One hidden turn or mirror swaps the rows below in pairs. Which row is each named row swapped with?
Z433: 4  1  -14  27  6  14  -25  15  8  13  3  -13  -8  32  -5  -15
Z544: 5  21  -17  26  -5  -2  -7  14  -5  -10  23  -10  -35  -3  -36  -31
Z851: 7  -7  -9  54  16  -1  -17  2  3  -39  47  -11  -37  16  -9  1
Z88: -14  40  -17  32  2  6  -11  9  3  -11  32  -9  -33  9  -24  -10
Z334: 40  -22  -14  35  -15  3  -1  13  -11  -18  11  -10  -28  33  -22  -4
Z170: 9  2  -21  33  -8  -5  -7  23  1  -20  12  -6  -54  45  -18  -4
Z796: -23  -10  -15  34  -1  -6  -20  9  -1  -12  14  -12  -9  -17  -17  5
Z895: 7  4  -33  37  -10  -13  -14  32  8  -11  58  -5  -31  8  -6  -4
Z650: 4  14  -22  21  -3  33  -15  6  8  7  19  -17  -15  7  10  -2
Z165: 15  12  -23  30  1  1  -18  10  -5  -9  30  -9  -32  1  -50  26
Z785: 25  -9  -15  34  15  5  12  10  -6  -18  42  -10  -5  29  7  -13
Z921: -11  8  -1  16  -19  -17  6  6  -3  2  30  -13  -20  9  -4  -15
Z6: 17  1  -36  23  12  -1  -19  -2  -4  -17  12  -25  -14  -10  -13  22
Z404: 18  -11  -9  14  4  1  1  8  -18  -41  26  -14  -31  -3  -12  17
Z347: 0  0  -15  2  -22  11  10  4  1  -17  18  -24  0  7  -9  -7
Z813: 5  9  -36  41  10  1  2  -17  8  -36  34  -4  -38  15  -9  -9
Z328: 19  -33  -22  34  -2  8  13  13  -3  -12  35  -6  -31  39  -10  8
Z718: 15  -2  -19  26  10  20  -20  -15  6  -26  6  -17  -25  30  -22  -17
Z135: -14  33  -18  39  -4  1  -9  22  0  -4  20  -9  -18  27  -5  23
Z55: 43  -20  -24  24  -11  11  -6  16  -3  -4  40  -2  -37  23  -21  -4
Z192: 49  7  -18  29  -10  4  -1  3  0  -17  8  -9  -29  22  -23  16
Z724: 7  -7  -16  35  -2  8  -11  19  -5  13  -7  -3  -4  26  -18  -3
Z581: -18  -9  -20  29  0  -2  -11  15  0  -12  33  -9  5  -8  -33  17
Z915: -10  5  -27  51  -6  -19  4  23  5  3  49  -6  -17  21  -15  1
Z556: -15  13  -7  42  -15  6  5  13  3  -13  38  -10  5  16  -38  2
Z112: 1  -22  -15  42  -3  0  -15  11  2  -5  51  -7  -32  24  -43  8
Z440: -1  -9  -19  44  3  -11  -21  0  -11  -26  32  -12  -52  0  -7  14
Z512: -29  -28  -18  31  -13  6  -3  14  3  -14  37  -10  -12  5  -14  3
Z708: 24  -7  -20  24  -4  10  -8  12  -2  -12  32  -12  5  8  20  -13
Z972: 9  -6  -14  31  -8  10  -1  17  4  -8  28  -7  -10  57  -2  18
Z131: -1  7  -22  33  -6  -12  -10  -21  1  -32  27  -7  -46  11  -20  3
Z507: 15  11  -38  42  18  26  4  13  -8  -27  10  -1  -14  8  -18  4
Z159: 12  -4  7  35  -1  15  -19  32  -5  10  18  -10  -10  26  3  5
Z9: 14  1  -28  35  29  34  -23  13  3  -4  8  -11  -15  13  -15  5
Z141: 21  13  -29  21  -3  34  12  11  2  -23  18  -11  -1  10  -23  -1
Z61: -5  -6  -3  11  -15  -7  -14  10  7  -18  49  -27  -24  2  -1  12
Z270: 7  5  -30  42  -10  10  4  22  6  -18  12  -4  1  18  10  24
Z815: 50  18  -18  30  -9  -2  -1  14  -1  -14  32  -4  -26  12  -27  -2
Z150: 27  -21  -7  33  11  26  -34  4  5  -17  30  -19  -22  17  -3  0
Z370: -8  -2  -13  27  -2  1  -19  13  -1  -12  32  -8  -15  4  -55  -18
Z976: 4  7  -26  31  -8  -18  -17  0  -3  -8  8  -11  -17  39  -38  -14
Z42: 11  -9  3  35  -8  -10  -29  18  -2  -28  46  -12  -39  9  1  3

Z135 is swapped with -> Z347
Z9 is swapped with -> Z370
Z88 is swapped with -> Z141
Z433 is swapped with -> Z581
Z785 is swapped with -> Z895

